(in the rows, 100 means zero)
name the system of each run
seq 1, G (8 x 20)
[[141,90,82,119,118,82,122,83,109,102,93,122,95,124,109,117,145,113,103,102],
[70,127,108,81,107,94,97,101,107,64,69,132,75,101,91,103,97,81,126,86],
[115,111,76,111,94,121,107,118,138,111,88,90,85,90,100,75,129,132,110,97],
[79,105,122,113,115,114,124,78,120,124,78,121,92,112,94,104,76,85,100,76],
[99,112,66,71,93,114,85,96,129,104,103,104,97,103,70,89,101,110,77,106],
[129,93,95,108,124,90,120,77,102,128,97,124,91,113,94,118,110,105,108,83],
[84,115,93,61,106,101,77,100,111,85,92,127,88,91,80,105,89,98,119,92],
[133,101,92,105,108,116,102,109,117,126,103,108,101,87,97,95,123,129,116,85]]
seq 2, M (8 x 20)
[[101,115,111,83,93,134,74,118,117,76,108,129,144,99,92,104,119,98,83,95],
[96,80,122,117,94,126,81,115,90,65,97,75,107,77,122,80,99,112,116,111],
[97,81,106,112,113,134,95,74,127,65,80,115,101,113,98,92,107,101,85,109],
[104,104,83,97,85,101,83,115,100,52,103,90,107,102,104,91,129,104,89,126],
[108,76,97,111,114,93,95,82,95,58,80,99,74,102,111,99,111,108,122,116],
[86,109,78,80,102,85,91,90,115,62,82,119,83,115,94,105,111,93,100,115],
[94,113,82,100,94,72,103,113,98,75,84,91,69,96,110,93,117,104,126,110],
[93,105,79,91,110,83,110,80,107,95,79,104,53,105,86,94,92,99,114,99]]
seq 3, H (8 x 20)
[[113,117,77,71,92,111,81,111,98,94,117,103,107,93,72,95,109,107,86,100],
[123,80,93,112,109,97,102,97,102,117,99,89,85,87,112,96,104,126,125,102],
[101,105,116,84,114,111,87,96,104,94,96,136,112,100,90,114,100,95,110,84],
[87,97,97,98,87,110,86,119,121,97,98,86,108,86,118,90,103,116,108,111],
[98,99,121,114,110,124,110,91,96,102,89,102,90,94,91,90,84,95,106,81],
[108,99,96,93,94,121,84,105,103,90,114,99,122,98,92,96,108,105,81,106],
[117,99,101,123,102,109,114,105,103,102,93,93,90,93,107,90,116,111,112,94],
[107,95,110,98,110,111,89,91,93,73,99,117,109,104,95,107,107,94,99,99]]
seq 4, X (8 x 20)
[[83,106,132,127,88,90,118,116,70,98,104,78,110,97,123,99,88,76,102,95],
[98,103,130,125,97,104,123,93,64,107,110,87,110,106,97,101,79,70,79,85],
[110,109,113,117,92,82,119,103,54,94,119,89,114,112,101,108,102,71,79,97],
[104,97,121,118,106,72,123,89,60,100,106,102,101,113,109,119,92,72,99,95],
[87,108,126,101,97,77,107,101,61,92,111,106,115,108,107,120,85,66,96,93],
[89,112,124,112,92,75,119,110,64,110,108,91,103,99,113,108,85,73,106,90],
[93,104,125,106,97,88,113,96,56,106,114,89,102,98,95,105,72,70,92,88],
[106,106,114,107,92,78,113,106,53,111,124,85,111,101,100,110,88,77,92,95]]
seq 5, Q (8 x 20)
[[98,111,105,92,108,56,116,92,75,106,103,126,99,119,103,133,98,73,106,93],
[79,96,124,105,102,67,115,91,76,114,102,103,104,110,117,123,73,72,106,96],
[79,112,110,103,96,73,123,94,93,126,106,108,115,121,106,123,84,68,81,93],
[99,108,103,101,98,66,123,93,69,131,117,96,102,112,96,118,81,75,87,91],
[97,92,110,100,107,77,117,81,86,143,114,107,111,114,104,125,75,84,93,91],
[96,110,98,89,104,65,117,92,92,141,108,116,104,113,100,128,86,84,100,88],
[92,105,110,94,102,68,113,101,83,142,111,104,101,100,107,122,77,87,113,86],
[88,108,111,94,97,78,110,105,96,147,113,109,120,105,111,123,82,87,101,87]]
seq 6, M (8 x 20)
[[115,119,99,93,98,102,109,96,72,112,120,105,107,105,70,105,95,82,76,82],
[92,84,110,109,92,82,102,104,91,127,115,79,119,99,125,111,83,98,98,109],
[113,108,122,112,113,113,116,91,91,112,103,124,116,109,89,112,102,85,91,76],
[84,101,111,97,83,100,93,109,84,103,120,81,124,97,104,101,80,85,78,107],
[110,89,125,134,108,111,120,93,98,109,97,103,115,108,117,107,106,95,97,91],
[98,103,108,97,95,110,97,92,81,87,115,99,118,109,85,103,90,79,67,102],
[99,84,114,124,94,91,107,103,93,95,105,88,120,107,131,109,107,95,95,114],
[107,101,116,110,109,106,108,83,80,76,98,115,104,114,89,107,102,78,85,93]]
seq 7, X (8 x 20)
[[76,129,119,102,97,113,110,111,113,99,85,119,106,103,96,99,98,80,101,78],
[79,111,93,111,83,96,113,105,97,92,95,70,83,102,100,81,91,88,86,109],
[103,104,91,104,102,96,121,82,101,129,105,99,97,115,86,103,89,89,76,94],
[106,117,84,84,99,81,102,98,82,87,106,109,91,109,83,107,107,88,93,99],
[92,95,92,91,103,67,102,93,96,110,98,100,86,104,110,113,89,98,113,107],
[87,110,106,77,101,96,90,102,95,110,104,112,101,93,89,109,80,92,108,88],
[98,107,93,90,90,91,94,115,87,108,110,81,91,83,99,93,91,105,111,101],
[111,89,101,96,106,105,95,91,88,121,111,92,96,89,90,98,81,108,104,93]]
seq 8, U (8 x 20)
[[114,103,92,108,112,94,123,95,111,145,93,101,76,95,96,99,98,114,121,80],
[66,119,99,70,88,78,89,105,89,91,104,101,97,100,92,109,75,77,98,103],
[109,92,94,106,94,90,99,120,108,132,107,81,102,81,124,97,104,125,123,104],
[86,126,112,89,100,110,104,105,86,104,96,106,86,87,75,92,77,83,108,73],
[87,92,102,93,82,101,81,122,106,110,118,79,129,86,120,99,91,109,96,116],
[121,117,112,112,102,122,113,110,85,118,106,98,97,85,82,89,103,102,105,72],
[84,94,117,88,92,113,78,103,87,87,115,96,127,95,98,104,79,88,85,105],
[125,97,112,125,99,117,110,113,99,115,110,96,121,95,111,98,121,111,98,91]]
seq 9, G (8 x 20)
[[111,95,92,85,95,111,70,116,110,70,109,109,125,94,107,104,127,116,100,116],
[117,96,130,133,113,116,116,97,83,80,91,112,105,102,108,102,117,92,109,83],
[75,96,105,97,94,123,81,101,119,58,85,98,101,98,106,87,98,100,97,115],
[115,100,102,133,98,112,120,101,115,99,96,101,116,116,113,98,131,100,81,100],
[77,106,104,106,103,103,109,79,102,66,79,108,82,116,92,95,92,78,88,103],
[105,105,71,107,93,92,108,104,128,93,90,96,93,113,109,93,130,112,93,117],
[88,118,104,113,106,88,130,91,103,102,79,112,79,115,99,103,100,81,104,86],
[85,114,71,86,91,97,99,102,126,101,89,92,75,98,90,83,98,109,100,107]]
seq 10, H (8 x 20)
[[108,94,98,121,98,141,109,104,143,136,97,90,110,91,103,79,106,126,91,92],
[122,114,107,94,110,136,89,103,87,66,94,116,85,83,67,83,112,105,112,78],
[122,65,99,113,107,126,82,95,124,95,102,96,121,96,118,96,118,132,99,117],
[105,120,115,117,111,129,114,104,121,86,73,128,92,99,93,91,125,101,115,73],
[97,80,100,99,99,127,73,96,112,51,92,96,105,96,104,87,107,110,96,121],
[106,97,101,133,109,128,124,87,134,109,78,101,91,109,101,83,113,110,92,91],
[109,109,89,90,104,122,89,91,102,54,90,114,88,103,74,88,116,99,90,101],
[113,75,80,118,107,111,103,84,133,99,86,91,90,107,112,89,116,126,98,118]]
seq 11, U (8 x 20)
[[114,90,78,107,101,81,109,101,103,125,102,78,80,93,109,94,102,120,113,107],
[82,116,98,78,103,92,100,92,99,113,96,113,85,99,81,105,75,86,105,85],
[91,102,90,88,85,78,90,122,106,113,111,88,111,92,120,106,101,109,111,112],
[103,114,106,99,104,107,105,107,90,113,97,98,81,81,88,90,91,104,123,78],
[74,104,108,85,87,107,83,113,106,102,106,94,117,90,104,99,79,96,96,102],
[115,109,102,110,92,113,104,121,96,119,110,87,107,85,100,89,109,112,103,89],
[97,102,116,91,99,120,87,99,84,94,110,100,109,89,83,97,80,91,92,91],
[108,94,111,109,95,115,95,113,104,109,114,99,133,97,111,103,109,106,90,101]]
seq 12, Q (8 x 20)
[[74,146,101,114,91,123,128,107,122,82,68,105,73,108,78,72,107,79,90,80],
[88,87,79,88,83,105,84,93,82,90,116,51,85,89,83,74,66,99,73,125],
[120,86,87,133,108,130,127,76,134,127,89,90,89,112,95,81,109,117,78,98],
[111,108,71,60,110,107,81,86,104,98,101,113,72,90,57,92,90,112,104,92],
[97,75,86,107,102,96,97,98,125,113,85,77,72,84,123,86,94,132,130,116],
[85,126,103,89,98,136,95,115,136,110,84,115,97,86,83,83,98,109,109,76],
[103,101,75,85,80,99,79,126,102,103,117,66,98,77,102,82,103,123,102,117],
[122,95,112,121,103,143,101,111,117,113,100,97,112,84,101,83,114,124,104,84]]

runs to name
seq 13 (2 x 20)
[[124,80,73,91,89,96,87,105,113,145,136,80,135,99,109,107,105,127,73,121],
[108,98,126,93,114,80,106,80,48,102,116,119,105,107,85,127,76,68,99,83]]

G
seq 14 (2 x 20)
[[95,109,121,84,105,114,84,97,81,72,106,126,118,100,84,111,93,81,95,88],
[98,89,95,119,84,103,102,116,116,112,106,71,114,95,126,90,109,115,93,118]]

H
seq 15 (2 x 20)
[[88,101,110,130,109,135,128,85,136,132,70,93,72,95,95,74,82,109,105,79],
[112,107,89,69,102,138,69,92,96,69,111,112,102,93,55,87,97,103,78,97]]

H
seq 16 (2 x 20)
[[92,107,103,102,91,82,92,135,113,88,88,100,100,85,139,102,125,117,144,106],
[85,122,134,103,87,131,88,133,96,80,102,104,128,82,106,92,104,90,105,85]]

Q
seq 17 (2 x 20)
[[106,109,90,74,105,68,99,105,89,143,114,112,94,92,95,121,88,105,124,85],
[106,107,98,71,101,99,82,114,83,127,117,97,93,70,83,99,78,112,126,83]]

G
seq 18 (2 x 20)
[[93,99,111,99,100,110,101,102,101,132,106,91,101,85,99,96,75,103,106,87],
[90,117,111,95,86,100,101,118,87,114,115,93,118,93,98,101,90,88,92,90]]

U
seq 19 (2 x 20)
[[73,114,91,111,102,60,131,84,109,79,69,110,70,131,113,111,107,73,101,109],
[86,82,68,105,98,56,113,82,110,108,84,71,58,109,120,97,88,108,111,129]]

U
seq 20 (2 x 20)
[[98,121,77,82,95,46,108,105,76,88,101,104,78,111,99,115,110,84,109,107],
[75,98,103,79,109,69,101,84,93,123,97,109,83,100,101,119,62,87,118,95]]

X
seq 21 (2 x 20)
[[122,87,70,119,93,96,114,85,95,91,108,71,89,114,97,86,114,107,68,123],
[79,97,102,104,104,61,115,85,96,90,88,110,93,124,121,121,96,77,103,112]]

G
seq 22 (2 x 20)
[[79,120,100,107,100,72,125,103,118,108,79,119,92,118,119,115,110,84,113,93],
[83,97,84,99,93,69,103,100,87,88,90,71,65,94,110,90,84,97,115,119]]

U
seq 23 (2 x 20)
[[74,116,123,110,112,108,121,84,114,98,75,131,95,118,96,109,89,73,99,78],
[76,110,82,82,84,64,100,99,83,96,109,80,88,108,97,103,79,80,86,118]]

Q
seq 24 (2 x 20)
[[107,65,115,133,111,101,116,89,99,140,94,69,82,83,128,90,78,122,129,99],
[100,126,122,73,106,122,86,102,87,92,113,144,131,103,68,117,95,76,86,71]]

H
seq 25 (2 x 20)
[[144,63,108,126,116,121,101,92,95,135,113,86,104,81,110,96,101,134,114,94],
[118,122,122,88,110,123,87,118,98,86,103,147,127,94,89,114,126,98,115,71]]

H
seq 26 (2 x 20)
[[96,96,100,102,91,119,95,104,89,105,108,65,87,78,87,74,76,107,97,99],
[131,92,104,103,108,118,101,92,87,124,119,103,113,96,82,102,98,107,86,86]]

H
seq 27 (2 x 20)
[[93,100,121,90,112,98,99,82,73,103,106,116,103,102,82,114,70,75,96,84],
[74,111,112,107,84,89,109,116,111,121,102,95,124,107,125,109,94,88,92,101]]

M
seq 28 (2 x 20)
[[110,114,90,125,103,104,128,105,124,108,78,103,79,105,106,88,127,111,113,89],
[79,100,84,78,96,94,88,84,95,74,94,91,78,104,82,92,76,88,88,115]]

U
seq 29 (2 x 20)
[[99,112,100,103,81,104,99,124,94,106,120,85,130,98,107,98,106,95,79,105],
[116,77,122,126,111,113,108,85,82,100,103,94,104,99,105,100,94,100,101,95]]

M
seq 30 (2 x 20)
[[134,69,115,87,128,103,72,81,79,86,111,133,113,92,96,126,103,113,123,95],
[64,105,119,72,94,104,66,115,113,74,96,122,127,94,113,115,89,91,111,105]]

M
seq 31 (2 x 20)
[[98,90,90,82,104,83,92,96,136,138,107,131,135,117,118,135,105,109,94,106],
[114,131,102,96,102,70,114,123,71,112,104,111,86,89,98,111,113,94,134,75]]

Q
seq 32 (2 x 20)
[[134,103,96,75,103,83,80,99,43,70,131,113,113,100,74,119,111,88,93,100],
[111,81,95,121,97,65,112,112,110,130,107,93,119,107,149,122,121,116,115,115]]

H
seq 33 (2 x 20)
[[87,98,119,59,100,89,68,109,81,121,128,119,136,85,99,131,69,92,111,90],
[109,104,104,121,90,64,121,127,102,132,110,101,128,110,143,124,128,103,112,102]]

Q
seq 34 (2 x 20)
[[86,118,113,91,99,101,103,100,98,100,101,122,116,109,92,113,93,78,90,87],
[91,99,91,102,84,92,96,114,95,98,109,71,99,93,111,89,96,102,96,116]]

H
seq 35 (2 x 20)
[[106,125,81,78,93,125,91,97,105,93,111,107,105,103,57,87,101,95,65,92],
[132,81,73,108,102,98,99,99,101,109,106,77,79,87,102,85,114,134,112,111]]

H
seq 36 (2 x 20)
[[86,118,102,77,94,94,88,112,83,88,104,100,90,86,87,97,85,91,110,93],
[100,78,101,102,98,99,95,94,97,127,115,82,111,94,110,103,79,109,95,107]]

H
seq 37 (2 x 20)
[[97,94,101,90,101,93,81,93,87,46,99,115,109,113,101,112,112,87,92,119],
[98,93,112,130,104,96,116,88,87,57,81,94,86,114,113,96,112,85,98,110]]

Q
seq 38 (2 x 20)
[[119,91,82,114,107,98,106,74,89,47,89,99,77,120,88,92,123,95,81,120],
[93,80,105,111,117,114,101,60,97,53,73,101,65,110,88,87,89,91,98,109]]

Q
seq 39 (2 x 20)
[[103,120,113,96,101,123,101,115,134,128,104,142,145,107,103,117,122,100,91,77],
[123,112,89,77,90,69,83,129,59,90,127,94,106,85,100,111,117,105,118,104]]

Q
